In the data rows, 128 means zero.
Each row of this table is followed by its label. One hidden rule gives the labels. It looks at one to three of the table's principal directions, none of them among the few with the most spread.
[136  44 107 130 131  66 126 164  73 160 155  60  87 145 181 118  96 152
 135 131 122 200 164 156  57  87 122 190 108 104 162 155] N
[129 137 144 165 142 175 148 116  90 134 155 145 125 101 101  96 171  38
 145 144 148 112  91  80 129  91 119 173 106  98 157 118] U
[155 115 108 144  75 133 162 119 108 155 154 107 125 116 139 122 155 114
 107 151 153 114 124 108 110 100 128 172 140 112 141 140] N
[131 119 138 131 141 134 141 131 128 119 135 132 119 122 120 127 143 109
 118 133 136 124 110 123 122 125 130 138 118 126 134 136] N
[114 170 162 126  97 155 115  78 124  82 169  71 126  87  97 183 152  68
 140 126  90  84 166  12 151 108 109 174 110 134 156  75] U
[114 116 175  54 208 114 115 205 173 113 137 163  59 154  97 123 131 108
 224 105 121 138 111 113 113  89 110  56 100 137 159 140] Y
[129 119 123 129 123 149 126 138 121 146 136 140 139 125 114 107 146 109
 123 138 148 123 122 143 142 110 134 141 137 123 122 131] Y
[ 88 122 111 103 161  82  22 132 122 123  73 102 117 169 132 181  53 172
 131  85 116 162 206 216 108 140 148  46 178 137 138 151] Y
[124  76 121  68 170  49 107 193 135 151 116 105  90 172 172 132  59 180
 177  94  96 217 187 175  80 111 115  64 140 127 150 171] N
[136 109 141 122 155 107 129 172  94 195 112 166 117 145 101  55 124 126
 161 139 127 152 150 179 136  71 139  79 115  78 123 158] U
[102 127 213  59 197 207 127 209 167 129 148 214 113 117  32  76 191   0
 255 131 117 113 109  57 205  64  91  68  98 119 133  52] U
[155  82  75 133  84 106 143 127 147 123 142  78 143 141 214 148 102 233
  39 144 118 162 128 176 101 191 145 191 143 176  76 169] N
[125 160 168 164 144 165 142 104 124 103 136 158 136 120  95 107 163 113
 126 149 133  87  57  94 176 132 130 168  65 135 101  89] U
[141  88 124 143 110 117 124 131  89 164 147  85 119 130 162 110 119 125
  95 151 101 163 192 149  97  88 146 164 106 112 125 158] U
[162  91  84 177  86 132 167 107 107 171 126 135 165 138 175 108 144 166
  44 170 183 132  81 182 118 141 147 186 144 133  99 159] Y
[130 134 119 155 134 136 122 128 113 149 109 165 131 142 120 109 133 135
 130 134 164 115  81 157 135 127 132 120 132 118 122 134] U
[111 135 152  94 175 114 113 165 150 111 119 155  75 140 113 150 117  95
 211  91 124 130 118  97  98 116 100  59 127 119 173 124] U
[142 102 107 169 119 136 133 116 103 161 117 142 154 145 150 104 135 158
  79 161 165 134  91 182 133 131 146 166 126 131 100 142] U
[131 182 108 154  39 138  93  73  83 163 124  84 172 127  85 115 134 134
  86 149 146  95 191 156 186  76 169 147 168 110 114 122] N
[155  72 123 104 102 134 172 171 144 150 154 123 138 132 154 105 143 135
 116 147 129 165 124 135 139 125 123 156 135 139  98 136] N
[ 86  89 156 130 237 119  78 173  89 148  82 176 135 166  90  57 103 115
 185 126 142 185 121 230 150 101 141  96  90 106 123 100] N
[133 167 112 136 136 178 160 140 171 105 148 198 121 105 118 121 164 109
 140 108 167  75  17  85 135 172 108 132 140 143 125 146] U
[145 135 133 146  88 139 159  92 122 126 149 103 156 114 135 131 151 130
  91 156 126 113 123  94 153 124 130 184 112 137 113 108] U
[161 120  89 138  33 141 154 108 110 180 141  97 178 126 150 115 141 137
  83 160 146 138 164 136 155 105 138 162 184 126 106 135] U
[130 131 143 117 139 141 142 147 137 136 129 159 122 127 103 105 150 102
 154 134 141 116 110 123 139 109 126 110 120 119 131 120] Y
[122 142 171  96 131 151 152 138 167 106 121 161 136 132  97 138 154  64
 179 120 140 122 114  88 164 112 108  88 124 138 139  70] Y
[118 150 150 154 145 166 145  97 158  71 117 167 144 118 122 172 150  97
 120 117 152  95  36  80 154 187 106 142 115 156 120  82] U
[ 94 176 181 104 114 165  77 130 122 117 121 137 144 127  30 127 145  57
 195 112 125 100 156  97 229  76 125  94 136 115 123  54] N
[ 86 182 146 119 161 137  79  96 147  47 151  82 101  90 108 166 117 129
 134 100  63  87 170  75 111 159 133 154  83 152 145 106] N
[125 149 139 173 124 140 139 106  77 122 154 116 121  85  89  99 152 106
 131 137 115  91 102  76 143 122 122 195  88  88 133 108] Y
[143  84  93  96 117  62 138 174 113 194 122 111 117 150 179  97  79 157
 144 111 114 203 211 186  72  90 128  81 159  98 151 186] Y
[152 114 165  99 144 126 161 161 149 153 154 156  95 133 119 120 158 113
 146 146 125 115 107  88 127  83 117 104 100 123 133 159] U
[103 131 105 144 153  94  84 104 121 118 107 113 135 147 170 156  77 178
 119 103 125 148 139 163  96 156 127 134 122 146 140 128] U
[136  99 106 150 162 111 123 150 128 130  98 159 104 147 139 111 123 209
 104 144 148 116  63 197 102 180 145 125 115 132  94 155] U
[123 116 117 171 130 109 118  95  98 148 104 123 159 144 171 122  98 159
  99 138 125 155 142 167 117 138 134 150 105 127 116 114] N
[174 119 127 138  71 115 209 103 149 113 160  93 132 108 171 145 152 168
  64 160 108 116 110  76 117 158 125 184 104 145 103 137] Y
[100 152 167 126 188 140  75 140 110 115 104 150 103 155  64 105 132 117
 194 134 134 115 103 144 162  98 137  96  98 121 131  94] Y
[139 116 120 158 116 146 146 116 118 143 123 145 151 132 143 117 142 126
 106 149 151 128  94 139 137 136 129 154 126 130 111 119] N
[118 212 150 215 108 169 157  50  85 116 103 175 159  83  54  88 182  64
 121 146 162  37  77  95 163 124 140 153  85  77 138  59] Y
[ 82 163 194  72 204 155 108 169 196  91  96 220 128 148  74 126 130  51
 232  78 136 128 104 117 177 118 103  23 107 147 142  63] Y
[ 61 189 123 176 176 169  33  81 144  49  87 157 156 119 110 158  96 174
 106  89 112  77  84 164 167 235 143 146  98 172  77  73] U
[123 145 150 134 127 138 122 124 116 123 126 130 126 124  89 113 144 118
 143 138 124 107 124 119 157 113 134 132 109 117 120 102] Y
[104 141 142 194 124 201 105  56  98  85 152  97 177  93 125 133 161  84
  77 164 116  99 118  93 163 148 139 252  74 155 104  55] U
[136 125 159  75 196 106 177 195 192 114  76 222  98 151 109 111 122 125
 200  98 130 150  76 143 123 166 105   0 138 120 127 136] Y
[147 105  90 167  68 145  93  86  99 140 143  57 159 150 166 142 129 209
  18 185 138 127 139 185 148 136 176 224 137 171  68 153] U
[126 137 112 147 154 149 141 126 147 112 127 166 129 122 137 116 140 134
 104 126 155 109  68 147 112 163 136 139 121 143 122 150] N
[149  86 103 208  96 112 144  79  54 145 131  76 146 121 168 127 129 175
  66 175 133 134 101 132 110 150 131 238 100 111 111 111] N
[152 149  99 146  56 167 165  89 163 107 152 117 160 103 151 155 163 142
  51 146 147  82  98 101 141 171 138 183 152 164  97 132] N
[126  55  71  56 145  80 101 208 158 156 136 102  96 156 200 144  69 172
 156  89 118 209 192 186  50 135 115  84 195 147 153 196] N
[138 133 127 126 100 132 132 125 121 133 130 115 129 125 110 130 140 127
 125 139 131 117 134 119 146 120 132 128 146 121 122 125] Y
[126 144 101 161  92 142 116  91 105 145 119 118 147 105 146 142 119  98
  97 121 119 119 179 125 106 134 133 124 160 107 140 138] N
[ 84 189 160 188 154 168  50  64  71  97  96 127 132 122  44 134 144  69
 125 134 146  70 126 140 166 103 161 137 103 105 143  80] N
[158 127 153 138  99 129 202 125 127 139 156 133 118 111 125 102 171  94
 126 154 135 111 108  79 122  92 121 159  84 108 139 117] N
[143 113  97  82 128  70 131 161 160 159  98 148 110 164 163 164  84 159
 137  88 153 165 143 168  85 130 117  23 204 127 158 199] Y
[134 168 129 192 103 176 140  63 106 101 153 123 145  83  92 126 185 127
  56 166 146  37  64  89 156 150 148 224  91 129 105 115] U
[101  99 166  66 206 110 100 194 159 127 106 167 105 156 109 118 106 116
 211 103 109 168 147 152 133 113 111  47 115 133 136 109] U
[ 82 167 150  87 206 118  74 124 175  66 128 124 117 118 138 169  77 141
 154  74  52 138 175  99 116 172 114  83 103 166 138 133] N
[103 152 148  80 176  95  88 127 191  67 111 114 102 147 152 191  81 184
 139  91  72 135 161 123 107 176 125  68 110 180 126 133] U
[106 172 123 195 121 187 113  62 116  82 138 132 174  94 120 134 147 116
  71 132 135  80  74 106 167 181 137 219  98 151  97  88] U
[134 141 124 116 107 122 124 130 129 142 132 120 125 132 127 131 122 129
 134 124 123 128 153 122 130 109 129 108 146 123 133 143] U
[144 109 136 106 106 137 181 121 159 106 168  95 157 107 165 134 142 124
 103 143  96 152 145  78 138 143 114 184 108 162 113 107] Y
[152  81 100 187  92  92 148 108  53 199 105 112 164 152 164  84 112 158
  77 162 162 176 137 205 121  98 148 171 127  91 115 139] Y
[131 143  88 198  97 142 124  62  97 127 134 108 167 117 166 136 128 158
  47 146 154 107  97 143 119 158 145 214 123 141 116 135] U
[135 139 110 136 121 110 136 117 122 153  98 149 154 141 126 116 114 144
 104 123 155 137 127 175 137 130 141  91 161 116 125 154] Y
[113 142 125 100 157 113 113 140 165 108 107 146 122 141 143 153  95 134
 143  88 118 147 140 142 112 155 122  64 150 145 138 147] Y
[161 181  92 157  46 124 179  66 144 116 126 113 163 104 144 154 134 159
  36 126 142  91 117 114 135 174 145 136 172 133 111 166] N
[123 154 119 170 116 166 129  84 118  99 145 118 143  95 124 134 151 111
  80 137 129  88 107 104 130 155 139 190 113 135 121 122] Y
[125 133 145  74 132 154 148 185 148 157 168 157 120 111 111  87 142  52
 224 106 108 147 156  63 144  74  90  98 137 111 154 119] N
[ 83 145 127 132 153 177  76 130 128  96 139 134 141 111 108 124 126  75
 152  99 126 125 134 128 146 137 127 157 125 142 133  93] N
[ 96  82 128   1 144 109  53 231 171 135 142  98  63 138 121 183  87  79
 255  63  81 177 253 100  89  86  85  18 209 128 185 132] U
[129 122 122 123 130 138 131 151 125 145 134 146 122 123 115 102 138 114
 140 127 138 126 123 139 129 115 130 123 135 115 128 141] Y
[181 100  92 132  45  65 181 144  55 255 167  91 111 130 154  76 128 107
 132 145 156 162 200 125  75   0 126 135 162  46 191 209] Y
[125 138 140 102 133  74 103 127 134 127  73 121 110 167 120 175  86 148
 154 104 124 150 168 155 119 124 129  24 166 119 149 132] U
Here are more rows. What is the label of each one?
[104 161 131  56 118 120 102 150 175  78 154  93  94  97  99 187 115  97
 182  67  89 109 187  57 118 136 101  85 172 136 169 124] -> N
[135 132 119  99 119 166 158 146 191 104 155 148 130 113 149 133 155 117
 123 126 130 112 106 102 120 156 122 135 136 168 117 132] -> N
[156 131 105 182  77 116 155  76 111 130 112 110 148 129 163 151 127 176
  49 152 141 113 103 139 119 168 142 162 133 130 103 138] -> N
[148  70  99 108 100  94 145 166 121 184 131 116 132 154 186 115 103 147
 142 129 137 192 164 161  97 101 115 122 157 122 135 147] -> U
[ 93 151 101 103 156 117  76 113 177  93  91 141 148 143 164 199  68 128
 111  60 131 152 161 166 102 183 125  52 191 167 149 155] -> Y
[149 111 120 187 117 142 159 113  80 175 124 157 152 129 122  71 160 132
  92 174 174 115  70 162 144 108 144 180 104 100 107 131] -> U
[167  57  86 137  95 111 180 132 121 133 144  87 127 123 171 144 147 161
  58 162 162 146  97 149  83 156 134 191 159 135 125 160] -> N
[179  83  81 195  63 146 196  92 122 133 164 102 143 115 205 130 170 186
   1 189 167 104  53 139  87 173 149 255 105 157  87 160] -> Y
[135 133 110 176 125 124 126  95 105 118 134 113 120 118 151 137 126 169
  80 140 126 104  94 126 104 159 137 179 104 129 118 147] -> U
[143 124  97 171  90 133 144 110  83 160 139 116 139 115 131  95 144 129
  95 150 156 117 118 146 117 111 142 183 132 101 130 141] -> N
[162  39 136  95 156  59 180 209  92 200 131 125  96 163 131  43 128 166
 170 165 138 199 134 188 103  59 130 122 100  84 134 156] -> N
[113 154 120  81 138 127 127 134 181  91 133 121 137 115 151 155  97 121
 147  84  85 152 175 100 118 165 111  84 157 157 139 134] -> Y
[122 184 114 191  58 184 112  61 110 106 111 128 180 106  99 143 148 113
  75 135 148  73 105 121 192 168 146 167 154 131  87  82] -> U
[121 125 148 121 104 138 108 152  91 181 144 128 130 131  89  74 145  95
 185 145 126 126 173 127 164  43 129 139 107  94 130  91] -> U
[160  90  88 128  80 111 158 114 147 149 119 104 158 150 203 157 114 178
  64 150 142 163 142 162 102 155 135 136 169 160 108 154] -> U
[114 198 148 151 121 129 123  78 125 104 122 125 150 119  97 110 131 137
 110 129 117  93 137 126 162 121 152 140  86 130 120 105] -> N
[147 123 137  92  91 123 140 158 142 127 158 102  88 122 120 155 137 118
 155 119 108 122 142  70 127 111 110 114 150 122 135 144] -> U
[142  80 102 140  73 110 139  99 144 126 117  94 166 162 203 191 111 157
  54 135 172 165 123 167 114 151 132 166 158 174 117 118] -> Y
[118 142 152 102 117 127 109 138 130 129 138 111 126 123 102 121 125 122
 156 123  92 126 181 110 157 100 128 117 114 123 120 105] -> Y
[146 131 133 112 113 112 146 120 155 109 134 106 114 140 145 159 131 164
 115 139 122 123 118 108 119 140 128 126 126 154 125 135] -> Y
[ 83 178 186  91 229  94  84 111 169  74  74 170 110 151  92 189  89 104
 184  74 114 122 130 114 126 138 112   5 113 140 176 111] -> U
[129 127 127 161 126 135 121 106 100 125 125 111 133 122 127 121 132 141
 105 150 116 120 128 132 131 138 139 162 108 122 112 118] -> U
[154 107 126 135 103  82 153 121  87 173 120  99 112 141 138 121 125 127
 138 150 135 149 165 128  93  75 127 115 133  88 164 139] -> U
[111 188 143 232 103 197 123  23  62 105 133 128 182  81  76 127 179  47
  84 156 162  55  75  72 182 125 135 230  96 105 134  56] -> U
[127 122 124 158 140 140 132 132 100 149 119 157 130 125 110  91 144 116
 135 141 154 117  94 149 130 119 132 142 116 103 126 122] -> Y
[108 126 156  96 192 124 112 180 144 128 120 173 104 136 100  94 119 128
 199 110 106 138 118 133 140 123 114  81  99 120 123 118] -> U
[142 119 100 148 111 129 145 116 126 126 133 118 130 120 156 137 129 147
  85 134 136 126 111 135 104 158 133 153 143 133 121 155] -> Y
[ 83 170 134  82 127 148  58 132 171  75 169  83 123 101 134 164  95 146
 162  83  41 116 205  70 147 154 114 146 111 174 113 100] -> U
[156 107 106 172  57 107 141  87  73 178 118  84 176 150 154 114 123 176
  77 174 150 151 141 162 158 105 144 186 138 119  99 113] -> U
[125 149 107 122 151  88 128 109 127 106 144  85 121 121 155 128  94 167
  89 110 103 152 160 145  87 139 147 144 119 138 150 187] -> N
[104 131 132 159 159 114  95  93 103 107  91 117 134 143 134 146 105 134
 130 128 131 138 133 156 111 143 135 128 110 129 144  92] -> Y
[ 99 148 157 110 175 170 132 145 163  92 136 181 142 104  93 117 148  76
 181 104 125 111  83  83 168 151  99 124 107 141 127  75] -> Y
[133 128 126  78 104 134 140 156 159 116 163 104 117 111 125 142 134 118
 159 114 104 130 153  76 135 125 108 127 152 140 133 127] -> N
[145 148 110 121  58 127 150  96 176  93 107 119 139 130 149 211 128 131
  83 107 153 106 118 111 125 180 124  92 192 155 125 126] -> Y
[143  83  91 176 104 116 147 103  86 160 115 110 158 132 191 135 110 142
 110 147 138 166 122 132  99 151 108 172 146 117 131 110] -> N
[126 151 124 194 118 146 120  81  71 141 123 127 147 113 106 103 144 115
  95 150 145  99 106 133 143 118 145 177 108 100 124 119] -> U
A new table starts here. Each row of this table is followed by its label. One hidden rule gives the labels. It looks at one to three of the table's principal directions, none of them among the few with the most spread.
[182 103  80 154  93 127 103 164 185 125  80  93  97 200  75 124 202 159
  96  88 101 169 147 147 133 166 205 191 164 160 191 104] 1
[114  68 205 111 100 162 146  74 132 127 119 135 121 130 132  99 119  86
 142 142 154 123 133 101 122 133 162 140  96 114 150 127] 1
[ 50 133 166  98 147 164 179 117  86 119 148 169 137  80 175 178  43 108
 153 178 103 178 121 129 121  91  93 112 125 148 110 180] 2
[119 113 149 135 171 142 148  72 120 136 117 137 145 142 196 136 119  91
 165 129 141 116 155 134 115 160 114  89 112 139 121 129] 3
[ 54 119 169 109 117 162 196 133  75 132 140 179 114  81 151 161  32 113
 145 176 139 165  95 113 134  63  98 118 126 127  90 185] 2
[ 92 185 126 109 143 126 139 131 116 142 135 135 101  82  99 160 109 169
 105 116 165 140  92  94 158  93 117 133 134 164 102 161] 2
[120 143 122 135 103 156 160 135  93 108 126 161  80 100  94 120  99 135
 127 136 150 157  97 111 144  80 132 189 142 130 122 148] 1
[ 46 103 205 103 109 168 199 111  65 126 145 183 126  77 163 148  33  82
 167 193 136 159 116 114 133  69 103 115 113 115  97 187] 3
[104 159 121 137 141 128 152 125  93 128 144 118 106 118 156 122 101 108
 160 148 166 137 122 116 119 128 121 109 131 135 110 143] 2
[142 102 112 114  91 144 126 158 161 113 122 134 105 135  95 129 133 150
 106 127  84 161 109 138 124 123 150 173 140 132 157 123] 3
[ 93 147 138 134 175 143 138 132  76 135 136 124 155 103 179 159  81  95
 156 149 116 146 161 131 113 121 108 106 127 144 139 153] 2
[ 74 103 200 130  88 144 192 118  94 115 113 136  89 128 181 161 128  69
 206 179 124 191 192 124 155 136 181 129 133 154 146 175] 1
[144 176  82 102 113 105 110 162 167  80 175 136  78  95  97 135 145 178
 111 145 114 144  70 120 123 109 122 140 120 110 101 112] 1
[123 155 154 132 147 123 137  63 135 139 113 143 106 130 111 126 159 139
 123 103 214 105 114  93 157 125 143 119 111 141  91 134] 1
[186  97 146 185 135 109  98  82 125 151  84  83 155 197 134  72 206  84
 147  85 182  68 200 128 133 188 173 122 122 116 160  85] 3
[ 99 127 166 111 103 142 164 116 111 125 124 172 104  92 117 144 109 131
 136 140 138 140 114 112 163  88 123 147 125 131 104 161] 1
[ 19 154 213  62  69 143 172 153  69 131 181 164 112  24  78 137  33 129
 122 196 150 155  72  79 159  27 103 136 117 113  88 203] 2
[130 107 126 116 119 173 137 147 132 110 123 174  96 117  95 145 101 132
 107 142 109 174  95 125 114  78 156 178 117 112 144 147] 3
[142 155  74 161 142  96 111 199 113 154 113  92 140 146 134 157 141 147
 122 108 105 135 160 149 137 137 128 113 163 147 139 132] 2
[166 188  91 133 186  96  97  78 146 143 135 117 123 140 149 100 188 128
 152  92 174  72 131 129 128 175 110  87 112 129  99 109] 1
[108 166 151 105 115 111 127 118 103 141 149 148 132  76  89 108 118 144
 118 125 162  87  99 105 163  88  91 125 121 112  85 146] 3
[164 134  97 133 139 109 100 154 149 131 122 109 128 146 149 135 178 122
 150 114  81 126 168 155 126 167 142 122 134 131 157 118] 3
[ 97 144 143 131  96 125 168 147  91 106 136 134  97  98 143 148 113 120
 164 157 121 162 145 123 156 112 129 145 148 146 122 152] 1
[135 139 118 104  91 110 118 138 162 116 139 135 119 115  81 119 151 172
 100 119 111 121  98 130 151 121 116 149 138 129 113 120] 3
[ 92 133 141 104 110 138 163 160 125 155 104 146  95 106 135 182 122 140
 146 126  91 175 143 131 171 118 141 141 152 177 140 185] 1
[158 133  74 153 122 122 123 178 135 123 105 109 111 146 125 149 151 151
 123 105  86 156 148 149 137 144 142 162 164 158 159 119] 2
[125 162 124 193 157 131 183  74  79  91 103 143  82 160 190 147 156  86
 203 144 193 166 181 129 145 148 159 130 142 157 105 137] 1
[ 91 144 121  87  87 139 138 202 124 128 143 138 101  74  83 163  89 167
 102 143  72 179  96 123 149  80 125 171 152 149 144 169] 3
[144 197 101 116 153  77  85 114 134 119 174  95 147 102 128  96 163 144
 133 119 146  69 121 124 129 156  83  91 120 117  98  98] 2
[104 131 173  90 124 136 137  82 116 147 151 168 135  89 111  92  98 118
 127 136 169  80  82 106 135  95  90 107  95  92  80 146] 2
[156 150 120  90 106  97  77 136 178 130 167 119 109 106  57  81 159 167
  82 116 162  76  58  97 122 112 130 120  93  78 103 102] 1
[120 109 158 150  85 128 149 126 100 124 108 102 120 147 130 106 147  94
 162 137 134 144 180 128 149 149 162 156 152 145 160 133] 2
[163 137  62 111 104 126  70 221 178 132 126 113 120 133  30 141 148 198
  43 100  65 161  88 140 120 100 158 187 151 129 173 122] 2
[131 120 127 144 126 143 145 147 115 121 113 115  90 131 154 149 130 108
 156 135 120 166 156 121 127 137 168 148 134 147 163 136] 2
[135 100 156 144 171 163 153  36 131 132  99 156 124 150 165 124 122 105
 138 107 188 110 124 109 118 143 131 119 100 136 114 118] 2
[111 114 157 103 124 141 155  79 141 121 138 153 112 118 153 118 116 116
 150 142 141 121 107 120 126 136 113 112 109 126 104 133] 2
[185 143  69 117 179 132  80 108 181 121 139 153 130 144 111 110 154 154
  95 100 122  98  80 143  90 135 111 121  99  96 114  96] 1
[ 80  92 189  58 119 158 122 137 103 157 178 163 177  52 116 102  21 108
 102 165 105  85  66 109  98  62  62  98  81  65 109 153] 3
[125 117 153 127 163 113 124  86 140 138 137  90 145 144 207 127 143  89
 172 133 143 100 165 123 105 191 128  59 101 133 132 109] 2
[165 108 130 154 118 129  85 144 107 146 118 102 162 138  72  75 131 121
  86 102 153  82 131 114 118 110 141 158 123  90 158 100] 1
[114 141 139 139 104 124 161 125 115 141 100 147  92 134 111 139 149 134
 142 120 161 145 136 120 173 114 151 145 148 149 110 160] 2
[ 64 137 188  97 133 159 171  80  82 140 151 164 118  77 139 117  56  99
 147 160 186 122  89  90 129  84 101 110 102 118  88 170] 1
[152 135 119 142 188 139 108  68 116 141 126 133 166 136 147  96 121 112
 123 100 166  73 123 126 103 142  93 108 106 114 115 103] 3
[132 179 112  99 138 112 108 155 125 130 168 135  89  79 113 119 127 136
 134 139 147 112  88 103 124 100 122 113 101  97 105 140] 1
[141  56 162 150 201 160 139   5 151 122 109 130 188 195 239 113 123  63
 165 127 145  95 167 149  67 207 113  62  87 125 131  82] 3
[151 105 113 104  80 118  87 174 144 126 150 131 173 107  53  86 112 165
  66 120  74  91  88 144 124  95  85 161 136  83 133 102] 3
[192 142  92 161 168 107  94  87 178 119 104 132 119 185 119 126 212 147
 114  87 168 102 135 134 126 160 160 117 112 118 112  90] 1
[208  89  64 178 139 131  69 143 150 114 113 102 182 189  83  79 140 147
  59  90 116  93 116 153  78 138 124 161 136  89 158  52] 3
[ 85 155 136 152 114 130 182 154  64 109 123 146 109  96 154 175  96 122
 164 156 120 176 159 130 166  95 117 147 163 160 114 166] 1
[ 50 182 146 124 151 123 176 143  61 127 162 123 112  77 185 171  59 108
 173 179 157 162 130 107 132 103 100  81 133 152  92 176] 3
[116 108 152 123 116 143 148 114 132 114 126 143 112 135 143 135 126 109
 148 150 126 153 134 128 124 128 149 130 120 126 132 137] 3
[114 199  62 167 167 121 148 181  86 106 126 144  99 129 148 195 120 140
 149 148 117 199 146 152 133 101 134 133 163 157 112 163] 2
[118 119 134  89 112 134 117 162 148 135 141 151 128  99  96 144 107 152
  97 135  91 136  93 128 129  92 120 134 118 111 126 145] 3
[118 150 174 162 159  98 160  38 105 111 123 117 123 146 216 131 179  77
 212 138 198 101 197 117 152 185 135  69 111 144  92 118] 2
[ 54 210 119 127 192 126 171 122  57 142 158 131 124  69 187 175  48 128
 157 151 173 143 111 106 132 102  65  75 137 170  74 174] 3
[154 141 110 134 139 114 122  80 172 134 102 140 121 161 107 124 187 163
 111  84 157 108 119 133 153 154 130 130 135 151 104 113] 3
[111 145 159  95 157 157 139  62  96 115 168 197 139  55 125  98  61 122
 120 140 170  75  58  99 119  68  52 122  81  80  66 132] 1
[169 151  60 173 174 110  98 166 120 110 133  90 138 161 169 139 147 116
 143 128 107 139 164 154  90 160 137 111 137 124 151  97] 3
Which label does each new row get?
[ 89 120 174  76 115 123 133 111 150 155 144 126 138 102 132 128 115 130
 129 135 123 111 111 114 138 136 111  94 112 136 117 148] >> 3
[182  56 144 116  93 138  78  94 177 136 113 149 196 150  38  57 142 159
  40  83 115  51  87 136 122 113 101 169 113  75 133  73] >> 1
[114 107 136 129 136 131 138 133 149 133 108 121 138 152 157 173 135 129
 132 130  95 162 158 143 128 151 147 113 137 160 147 136] >> 1
[164 132 125 155 159 132 114 101 100 142 114 122 133 129 146  99 143  99
 149  99 159  84 153 120 128 142 125 132 117 116 139 112] >> 2
[130 132 113 108 109 144 107 157 107 117 168 146 146  87  68  82  68 141
  82 144 123 107  60 120 101  67  85 158 119  75 116 120] >> 1
[127 137 101 118  60 113 129 231 133 105 142 120  79 108  83 149 134 156
 121 155  73 184 119 135 145  95 161 172 156 123 150 146] >> 1
[ 71 189 119 118 187 125 157 108  82 119 174 140 135  86 193 153  60 115
 163 169 156 135 105 122 106 114  66  63 118 135  71 153] >> 1
[174 171  55 159 134 116 130 162 148 120  98 148  52 163 108 151 195 154
 141 105 139 166 127 142 150 128 177 158 149 142 121 140] >> 2
[178 134  75 144 167 137 115 100 175 113 112 155  99 164 123 133 162 155
 108  97 146 129  96 135 110 138 140 136 115 124 113 102] >> 1
[126 126 158  91  38 115 122 133 134 109 154 146 124  80  29  70 130 167
  87 130 130  93  75 109 168  81 102 185 135  95 105 119] >> 3
[ 78 151 119 115 172 147 165 121 133 122 129 141 107 118 179 204  90 142
 138 146 119 192 119 127 119 129 124 102 133 181 116 161] >> 1
[141  94 167 127 106 118 116  96 148 143 108 101 148 150 127 102 172 114
 134 106 130  97 166 125 145 171 147 129 126 138 154 109] >> 1
[153 101 124  93 103 170 120 130 168 112 127 189  86 112  62 116 121 154
  85 123 112 143  59 119 119  76 148 188 103  93 132 132] >> 3
[ 40 114 213 127 100 179 216 140  17 116 132 179 101  62 173 167  30  57
 196 203 130 194 158 107 150  54 133 150 129 129 128 207] >> 1
[169 134  89 168  69 103 123 183 133  99 103 127  99 157  65 128 187 160
 111 116 112 155 147 146 166 113 168 193 170 126 138 116] >> 3
[231  89  67 162 187 141  78  68 187 120 103 143 157 201 140  80 177 126
 104  75 131  69 115 161  74 176 119 125  99  87 133  53] >> 2
[111 161 106  97 183 140 117 113 134 127 169 133 133  85 145 135  71 149
 104 131 142 114  64 108  90 114  77  96 101 125 102 122] >> 1
[131 117 113 142 140 120 113 120 139 139 126 112 173 163 116 112 118 140
  94 120 141 109 116 140 106 136 110 105 134 121 115 107] >> 1
[ 97 178 126 111 162 119 137 127 107 117 167 149 119  80 147 155  91 137
 135 154 152 128  94 110 122  94  94  91 108 117  80 146] >> 1
[ 86  89 151 159 159 143 161 127  88 124 122 106 181 155 218 169  72  80
 160 168 104 162 185 150  94 149 118  80 137 146 143 131] >> 1
[165 127 110 148 138 113  93 129 123 142 118 129 173 141  97 100 147 138
  99  97 127  79 135 143 132 123 104 134 132 103 124 105] >> 3
[ 88 117 157 107 163 153 128 117  84 131 171 127 182  81 166 117  30  96
 124 162 125 105 104 115  79 102  68  90  99 100 121 128] >> 1
[131  91 151 149 159 134 138  65 154 145  90 119 153 187 168 139 153 112
 133 107 157 120 161 133 120 176 149  93 119 151 130 114] >> 3
[159  84 140 139 103 145 130 110 165 122  90 137 101 166 105 125 171 130
 117 106 132 142 137 125 137 141 183 167 125 133 156 115] >> 1
[115 128 144 146 116 127 156 124 113 138  95 115 109 140 145 150 152 119
 156 116 132 152 175 127 163 150 156 144 154 174 148 147] >> 3
[115  88 154 149 126 130 131 139 106 134 122  92 167 154 168 130 111  87
 146 148 111 134 178 139 106 152 141 105 132 127 160 120] >> 3
[140 223  73 137 124  64 102 176 106 112 165  95 116  91 110 120 165 161
 141 125 129 107 134 131 159 131  95 122 157 132 100 121] >> 3
[123 137 139  97  99  98 124 160 160 146 136 109  91 113 127 142 161 142
 142 128 118 128 128 115 153 144 151 106 123 136 129 143] >> 2
[207 102  73 162 119 109  72 161 170 140  89  89 155 188  88 103 199 153
  88  69  86 105 160 161 127 171 152 166 156 132 181  79] >> 3
